In the rows, zero is written as 128.
Rows swapped in pairs by one turn or mirror: which row each one swaps with:
The rows were stretched afterwards, more along some directions than others.
q890: [155 137 125  90 155 115 120 144 140 138 115  95 103 140 136  88 104  82
 123 121 163]
q304: [133 135 126 133 112 137 131 131 126 124 134 122 141 117 133 136 153 150
 120 142 153]
q83: [147 127 163 103 139 116 127 141 155 119 110 124 112 167 160 122  96  80
 114 134 125]
q221: [166 140 116 119 155 106 127 174 132 122 123 122  83 122 138 147 128 109
  96 101 141]
q348: [132 138 136 143 144 130 115 124 122 141 150 133 119 134 155 117 130 125
 152  95 147]
q803: [159 173 156 152 133 112 149 119 147 140 112 139 118 165 135 121 114 107
 100 143 171]
q639: [147 155 132 135 135 132 142  98 131 138 118 137 121 127 111  91 113 129
 114 152 191]
q608: [144 153 116 145 153 125 121 113 123 137 142 142 100 121 129  99 125 128
 140 108 172]
q971: [143 147 128 124 138 128  91 154 131 117 110 116  56 137 137 114 134 100
 117 136 167]
q509: [143 152 176 118 136 110 121 162 171 130  96 122 110 183 182 143  98  74
 115 144 161]
q384: [134 124 147 115 125  99 112 164 130 124 117  90 125 133 164 150 126 104
 126 109 120]
q503: [131 140 128 121 127 144 129 130 129 140 103 113 110 126 116 125 137 123
  76 146 132]
q32: [159 172 139 153 154 107 155 121 145 151 118 144 118 147 126 153 136 118
  58 128 153]
q202: [132 126 128 104 161 122 118 129 142 132 119 119  95 129 124 105 104  97
 130 137 142]
q525: [138 150 161 166 111 137 133 117 137 130 126 148 123 145 166 130 122 128
 116 141 173]
q707: [130 130 132 108 137 126 141 114 123 132 116 132 105 115 117 120 142 120
 106 144 163]
q850: [143 154 136 147 106 105 142 130 120 137 120 115 141 125 132 145 141 134
 104 123 160]
q558: [140 134 146 118 145 120 113 135 118 113 140  99 128 138 136 110 124 116
 107 118 119]
q680: [166 140 122 120 137 102 112 163 103  98 145 100 117 108 128 138 135 139
 101  95 151]
q876: [135 132 111  96 164 119 144 138 113 139 143 118 118 110 118 103 116 113
 126 114 163]
q910: [148 125 119 106 119 128 100 165 111 113 134  85 107 115 144 125 120 121
 133 113 129]
q368: [136 152 154 134 116 133 130  88 143 141 109 128 113 154 133  94 117 105
 110 156 181]
q497: [156 140 147 124 144 115 131 141 127 131 109  93 112 139 151 134 119 106
  55 132 139]
q769: [149 150 117 119 132 123 110 170 124 127 115 117  68 136 123 134 148 107
 110 119 166]
q599: [144 127 105 115 152 119 122 160 113 117 154 100 127 102 129 137 145 143
 112  95 118]
q567: [159 154 125 138 140 121 152 124 124 113 128 148 124 109 113 131 149 143
 101 130 174]
q60: [147 142 123 127 130 138 140 146 137 148 123 120 115 124 155 135 127 113
 119 146 156]
q61: [161 150 127 143 156 111 163 135 125 142 139 115 145 123 113 143 148 133
  79 124 148]
q218: [146 139 110 140 109 134 141 102 110 140 149 130 146  97 120 122 135 160
 140 120 150]
q403: [145 139 139 109 150 114 113 155 149 129 103 119 111 147 152 118  99  81
 132 131 152]
q654: [139 142 162 127 147 111 126 138 160 137 104 125  95 169 152 141 118  80
 107 150 125]
q617: [130 119 153 126 142 123 121 126 143 120 125 108 155 127 142 142 132 133
 129 126 124]
q326: [160 158 145 141 123 132 162 102 138 147 115 139 142 152 125 109 120 115
  80 160 168]
q953: [149 159 122 122 130 112 123 144 109 123 126 113 104 124 124 118 114 125
  91 125 164]
q587: [145 158 115 124 128 114 122 135 139 143 127 142  85 142 127 110  86  90
 153 115 173]
q635: [141 142 146 121 117 111 163 113 155 144 105 147 139 148 149 130  96 110
 127 147 177]
q666: [150 157 154 133 116 116 140 127 145 115 113 140 115 142 154 146 140 122
 100 148 160]
q172: [128 149 122 150 113 140 117 110 130 137 142 158 122 126 132 112 115 141
 171 118 158]
q487: [121 139 138 124 128 142 140 117 135 144 129 130 146 135 143 100  95 125
 141 123 147]
q575: [145 149 106 127 148 119 152 141 130 141 135 113 151 112  93 137 136 137
 110 129 161]
q632: [127 123 159 133 132 110 144 114 129 120 135 141 158 134 161 134 128 126
 119 129 135]
q719: [148 131 159 133 131 143 117 132 134 118 139  97 165 133 173 124 126 130
 121 114 162]
q843: [167 137 132 110 140 108  85 148 129 107 110  98  79 136 136 103 125 102
 123 113 154]
q75: [160 157 142 149 124 122 133 132 123 112 130 132  97 128 150 145 126 138
  89 104 144]
q23: [136 150 123 141 127 129 116 106 130 144 140 131 119 141 126  90 111 110
 154 139 181]
q944: [161 140  89 103 154 115 151 155 137 135 137 121 125 103  98 153 145 125
 103 106 160]
q916: [149 167 148 160 130 121 130 104 130 127 108 146 113 142 123 126 124 123
  79 135 163]
q71: [153 144 115 128 138 137  82 168 111 117 127  94  84 119 133 119 135 123
 107 109 132]
q414: [148 154 109 129 140 111 157 140 134 152 130 125 130 115 116 148 141 135
 100 119 136]
q469: [126 144 169 140 111 129 116 144 141 124 117 104 126 153 171 146 124 119
 109 141 133]
q730: [146 154 146 131 122 122 105 147 156 137  93 111  86 163 144 133 124  94
 114 140 157]
q321: [132 124 165 119 132 110 138 144 158 119 116 130 128 155 153 156 126 105
 134 141 134]
q232: [133 120 115 116 131 115 134 130 127 137 148 131 146 106 132 140 137 131
 153 133 150]
q823: [134 126 126 117 167 124 125 155 129 116 139 119 111 116 137 138 138 107
 114 126 128]
q26: [157 152 119 121 161 111 136 158 125 129 141 107 111 124 143 141 138 111
  82 121 133]
q777: [159 140 119 106 142  96 141 174 120 113 113 112 109 122 117 148 148 111
  66 133 150]
q464: [126 127 130 111 133 117 128 116 133 142 120 135 125 119 141 126 119 119
 133 142 139]
q960: [162 150 161 144 117 134  92 120 129 129 101 105  98 143 165 103 118 107
 107 131 163]
q964: [139 139 119 107 127 123 150 119 139 142 120 136 135 128 104 117 138 118
 129 159 153]
q263: [146 161 146 155 137 124 119 121 142 148 127 115 125 156 152 113 110 113
 127 111 157]

q707 is swapped with q876
q769 is swapped with q348
q944 is swapped with q719

Rows swapped in pairs by one turn or mirror: which row each one swaps with:
The rows were stretched afterwards, more along some directions than others.
q611: [119 129 125 133 105 145 136 124 136 152 137  98 146 165 137 129 153]
q881: [132 164 149  95 132 147 123 106 107 133 117 125 105 133 134 129 168]
q931: [103  79 130  92 151 131 165  82 107 127 141 112 109 155 103  96 108]
q749: [103 106 122 130 118 109 146  94  81 125  95 113 112 177 121  91 103]
q789: [107  93 114 110 156 130 159  93 123 113 128 117 116 151  98  90 106]
q942: [107 100 130  96  93 144 137 106 126 113  92 132 138 177 133 132 111]
q239: [109  90 127 126 131 126 180 102 102 122 105 101 104 137 123  64 102]
q72: [129 132 137  90 150 160 119 130 109 139 164 127 127  93 117 107 150]
q164: [ 97 106 144  98 158 131 173  95  97 119 113 121 125 137 109 114 122]
q391: [112 172 128  92 139 151 136 111 105 120 112 131 117 126 122 125 167]
q246: [119 159 149  98 152 143 112 101 102 143 135 128 105 135 142 109 171]
q508: [139 136 128 101 161 164 128 116  95 136 152 115 116  95 132  85 155]
q370: [119 162 137  99 146 168 132 112  96 141 113 121 111 141 140  98 169]
q351: [124 145 148 103 147 155 125 120  80 131 144 129 136  90 122 112 149]
q331: [ 92 126 117 115 125 126 152  77  74 108 101 108 109 161 100  96 112]
q992: [ 99 101 127 105  92 146 132 110 139 106 109 135 139 168 126 135 112]
q552: [100  96 134 103  95 154 150 118 139 102  97 126 145 160 133 125 118]
q67: [114 136 123 134 111 136 138 122 126 148 138 100 134 177 132 133 144]
q59: [115 134 119 136 106 130 124 125 131 164 133 107 146 184 127 135 145]
q924: [123 128 125 124 104 130 125 123 149 155 151 102 141 168 134 140 147]
q786: [111  97 131 100  95 140 140 109 136 100 103 136 141 164 133 138 116]
q301: [142 136 131 103 145 158 160 124 119 133 111 125 105 109 152 104 165]
q478: [ 96 106 126 123 131 132 156  83  67 119  99  96 104 180 104  75 120]
q772: [116 140 119 138 111 134 126 128 140 155 138 111 150 164 132 140 142]
q17: [124 164 149  98 127 112 117 107 116 154 117 143 112 123 142 157 151]
q880: [ 98  86 125 102 162 135 171  91 106 112 122 119 108 145 108  75 115]
q840: [144 122 123  97 144 149 126 129 122 136 149 127 128  93 123 108 141]
q831: [146 130 124  97 146 158 119 114 119 123 159 126 121 106 123  97 149]
q560: [ 98 117 143 117 114  84 137  85  99 139 107 123 110 151 115 126  98]
q475: [128 161 127 108 139 144 130 117 108 148 102 137 115 151 153 127 161]
q808: [109  79 119 101 145 123 168  86 128 131 131 122 113 152 110  96 101]
q417: [138 127 137  95 147 157 125 121 108 144 163 119 117  90 127  96 140]
q623: [124 140 132  82 149 140 131  97 114 157 139 134 111 102 125 112 127]
q698: [106 115 133 104  97 154 137 118 121  97 104 136 133 161 133 133 127]
q272: [112  90 125  94 143 101 156  92 106 127 129 120 107 131  91 107 111]
q973: [106  79 132  97 153 127 170  93 118 122 134 118 106 145 104  99 114]
q760: [113 180 144 111 134 153 120 112 119 124 109 124 135 126 135 128 176]
q607: [ 91 123 134 129 117 124 143  77  91 102  95 103 125 164 107  99 120]
q491: [ 92 122 137 131 123 114 144  83  86 129 107 102 105 171  99  91 106]
q631: [ 95 115 135 124 142 119 131  79  73 127 117 104 101 163 112  86 118]

q560 is swapped with q17
q881 is swapped with q491
q942 is swapped with q59

